[[ 0.40  1.63  1.32  0.68 -3.44 -1.42  0.88]
 [-1.90 -1.44 -1.45 -4.84  4.37 -0.44 -0.35]
 [-1.38 -0.81 -1.30  3.59  0.70  2.85 -1.62]
 [-1.52  0.73 -0.67 -1.83  2.80 -2.26  3.37]
 [-3.28  2.90  2.91  0.74 -2.31  3.48 -2.08]
 [ 0.80  4.03  4.13  3.96  1.04 -1.37  0.94]
 [-0.75  0.22  1.23 -2.20  1.16 -2.89  0.36]
 [ 1.32 -0.08 -2.83 -0.94  3.45  0.84 -1.26]
 [ 0.23  0.04 -2.92 -3.41 -3.76  2.05 -4.18]
 [ 1.14 -2.22  1.44 -2.72 -3.04  1.35  1.20]]
->
[[ 0.88 -0.35 -1.62  3.37 -2.08  0.94  0.36 -1.26 -4.18  1.20]
 [-1.42 -0.44  2.85 -2.26  3.48 -1.37 -2.89  0.84  2.05  1.35]
 [-3.44  4.37  0.70  2.80 -2.31  1.04  1.16  3.45 -3.76 -3.04]
 [ 0.68 -4.84  3.59 -1.83  0.74  3.96 -2.20 -0.94 -3.41 -2.72]
 [ 1.32 -1.45 -1.30 -0.67  2.91  4.13  1.23 -2.83 -2.92  1.44]
 [ 1.63 -1.44 -0.81  0.73  2.90  4.03  0.22 -0.08  0.04 -2.22]
 [ 0.40 -1.90 -1.38 -1.52 -3.28  0.80 -0.75  1.32  0.23  1.14]]

[[ 5.77 -4.28]
 [ 1.17 -3.08]
 [ 4.94 -3.15]
 [-4.45  2.16]
 [-2.23 -4.53]
 [ 5.40  4.62]
 [ 4.92  5.25]
 [-2.79 -0.76]
 [-4.87 -2.57]
 [ 1.72 -4.87]
 [-0.76 -4.63]]
->
[[-4.28 -3.08 -3.15  2.16 -4.53  4.62  5.25 -0.76 -2.57 -4.87 -4.63]
 [ 5.77  1.17  4.94 -4.45 -2.23  5.40  4.92 -2.79 -4.87  1.72 -0.76]]

[[-1.62  1.56 -1.44 -0.31  1.48 -0.44  0.64 -1.82 -2.12 -1.17]
 [ 0.07  0.16  0.53 -1.92  2.20  1.49 -1.96 -0.60  1.40 -1.87]
 [ 1.32 -0.56 -0.07 -0.50 -1.97  0.26  0.92  0.52 -4.00 -0.15]
 [ 0.37 -1.90 -1.46 -0.51 -0.70  0.65  0.46  0.26 -0.84 -0.25]
 [-1.17 -1.00 -0.22 -0.52 -0.85  2.47 -0.17 -1.54  0.60  0.25]
 [-0.27  4.19  3.03  1.54 -0.50  1.89 -0.54 -2.43  2.62  1.91]]
->
[[-1.17 -1.87 -0.15 -0.25  0.25  1.91]
 [-2.12  1.40 -4.00 -0.84  0.60  2.62]
 [-1.82 -0.60  0.52  0.26 -1.54 -2.43]
 [ 0.64 -1.96  0.92  0.46 -0.17 -0.54]
 [-0.44  1.49  0.26  0.65  2.47  1.89]
 [ 1.48  2.20 -1.97 -0.70 -0.85 -0.50]
 [-0.31 -1.92 -0.50 -0.51 -0.52  1.54]
 [-1.44  0.53 -0.07 -1.46 -0.22  3.03]
 [ 1.56  0.16 -0.56 -1.90 -1.00  4.19]
 [-1.62  0.07  1.32  0.37 -1.17 -0.27]]

[[ 2.34  3.60 -3.51  0.66 -1.74  1.92  0.63 -1.05  2.33  3.18  1.96]
 [ 0.47 -0.02  1.84  1.56 -1.47 -1.08  0.94  0.69 -0.07 -0.55 -1.48]
 [ 2.35  3.53 -5.29 -1.75 -4.07  5.04  4.44  1.24  5.36  5.42  4.01]
 [ 1.07  2.37  0.69  1.95 -2.05 -0.24  1.50  0.39  2.48 -0.51 -1.13]
 [ 3.66  1.13  0.00  1.47 -4.43 -2.39  3.55 -3.13  0.66 -1.25  0.94]
 [-4.13 -1.00  0.81 -1.21  1.33  1.99 -2.01  1.55  1.28  1.58  1.36]]
->
[[ 1.96 -1.48  4.01 -1.13  0.94  1.36]
 [ 3.18 -0.55  5.42 -0.51 -1.25  1.58]
 [ 2.33 -0.07  5.36  2.48  0.66  1.28]
 [-1.05  0.69  1.24  0.39 -3.13  1.55]
 [ 0.63  0.94  4.44  1.50  3.55 -2.01]
 [ 1.92 -1.08  5.04 -0.24 -2.39  1.99]
 [-1.74 -1.47 -4.07 -2.05 -4.43  1.33]
 [ 0.66  1.56 -1.75  1.95  1.47 -1.21]
 [-3.51  1.84 -5.29  0.69  0.00  0.81]
 [ 3.60 -0.02  3.53  2.37  1.13 -1.00]
 [ 2.34  0.47  2.35  1.07  3.66 -4.13]]

[[-1.55  0.02 -0.76 -1.76  1.31 -0.53 -0.94 -0.48  0.75  2.13  0.54]
 [ 1.71  3.72 -1.64 -4.65  2.53 -1.65  1.63 -1.98  0.99 -3.20 -0.09]
 [ 1.27  1.54 -0.49 -1.56  0.70 -0.29  0.87 -1.03 -0.07 -2.28 -0.03]]
->
[[ 0.54 -0.09 -0.03]
 [ 2.13 -3.20 -2.28]
 [ 0.75  0.99 -0.07]
 [-0.48 -1.98 -1.03]
 [-0.94  1.63  0.87]
 [-0.53 -1.65 -0.29]
 [ 1.31  2.53  0.70]
 [-1.76 -4.65 -1.56]
 [-0.76 -1.64 -0.49]
 [ 0.02  3.72  1.54]
 [-1.55  1.71  1.27]]

[[-3.45 -3.93 -5.08  5.10  0.52]
 [-5.51 -3.36 -1.42  5.40  4.37]
 [-0.69  1.37 -2.23  1.81 -0.39]
 [-2.81 -4.19  1.13 -0.38 -0.29]
 [-1.45 -2.29  0.15  0.13  0.47]
 [ 3.69  2.88 -2.09 -0.58 -2.20]
 [ 1.65 -1.42 -0.76 -3.68 -3.96]
 [-3.47 -2.87 -2.88  4.42 -0.08]
 [-1.75 -5.26  1.37 -1.39  1.36]
 [-1.61 -4.00 -0.33  0.81 -0.17]
 [ 2.57  1.24 -3.34 -0.49 -4.45]
 [ 4.00  3.77  1.93 -3.57 -1.27]]
->
[[ 0.52  4.37 -0.39 -0.29  0.47 -2.20 -3.96 -0.08  1.36 -0.17 -4.45 -1.27]
 [ 5.10  5.40  1.81 -0.38  0.13 -0.58 -3.68  4.42 -1.39  0.81 -0.49 -3.57]
 [-5.08 -1.42 -2.23  1.13  0.15 -2.09 -0.76 -2.88  1.37 -0.33 -3.34  1.93]
 [-3.93 -3.36  1.37 -4.19 -2.29  2.88 -1.42 -2.87 -5.26 -4.00  1.24  3.77]
 [-3.45 -5.51 -0.69 -2.81 -1.45  3.69  1.65 -3.47 -1.75 -1.61  2.57  4.00]]
---
[[-1.99  2.32 -0.05  2.05 -1.63]
 [-3.77  0.01 -3.38 -2.70 -5.09]
 [-1.05  2.76  0.52  1.55 -1.23]
 [-3.92  5.26 -3.67 -0.56 -2.55]]
->
[[ 0.01 -3.38]
 [ 2.76  0.52]]

[[-1.93  2.19 -2.57  3.77 -5.30]
 [ 1.22 -1.37  3.89  1.00 -1.81]
 [ 4.06 -2.84  1.58 -2.20  2.15]]
->
[[-1.37  3.89]
 [-2.84  1.58]]

[[-1.03  1.91  0.21 -0.09]
 [-1.67 -0.64 -5.00  0.04]
 [ 0.44 -1.36  0.53  0.35]
 [-0.20  2.03 -0.21 -0.88]]
->
[[-0.64 -5.00]
 [-1.36  0.53]]

[[ 2.42  1.12  3.72 -4.60  0.21]
 [-2.36  4.63 -3.27  4.73 -2.57]
 [-1.27 -1.51  0.95  5.18 -0.72]]
->
[[ 4.63 -3.27]
 [-1.51  0.95]]

[[ 4.45 -2.07 -2.52]
 [ 4.12 -2.02 -2.47]
 [ 3.68 -2.85 -2.81]]
->
[[-2.02 -2.47]
 [-2.85 -2.81]]

[[-1.05  2.76  2.88]
 [ 0.76  0.37 -5.65]
 [-3.69 -0.30  1.09]
 [ 0.50  0.62 -0.32]
 [-0.27  1.22 -2.48]]
->
[[ 0.37 -5.65]
 [-0.30  1.09]]

[[-5.53 -0.07 -1.81  3.44  2.11]
 [-0.43 -0.46 -1.73  2.01 -0.77]
 [ 4.43  0.83  1.19 -3.37 -3.10]]
->
[[-0.46 -1.73]
 [ 0.83  1.19]]

[[-2.96  0.10  0.92]
 [-0.97  0.99 -1.44]
 [ 2.83  1.22 -0.26]
 [-2.70  4.70 -1.29]]
->
[[ 0.99 -1.44]
 [ 1.22 -0.26]]

[[ 2.96 -0.77 -1.63 -1.11]
 [ 3.05  2.02 -2.34 -4.56]
 [-2.30 -1.90  0.26  2.88]
 [ 2.06  0.51 -0.67 -0.80]]
->
[[ 2.02 -2.34]
 [-1.90  0.26]]
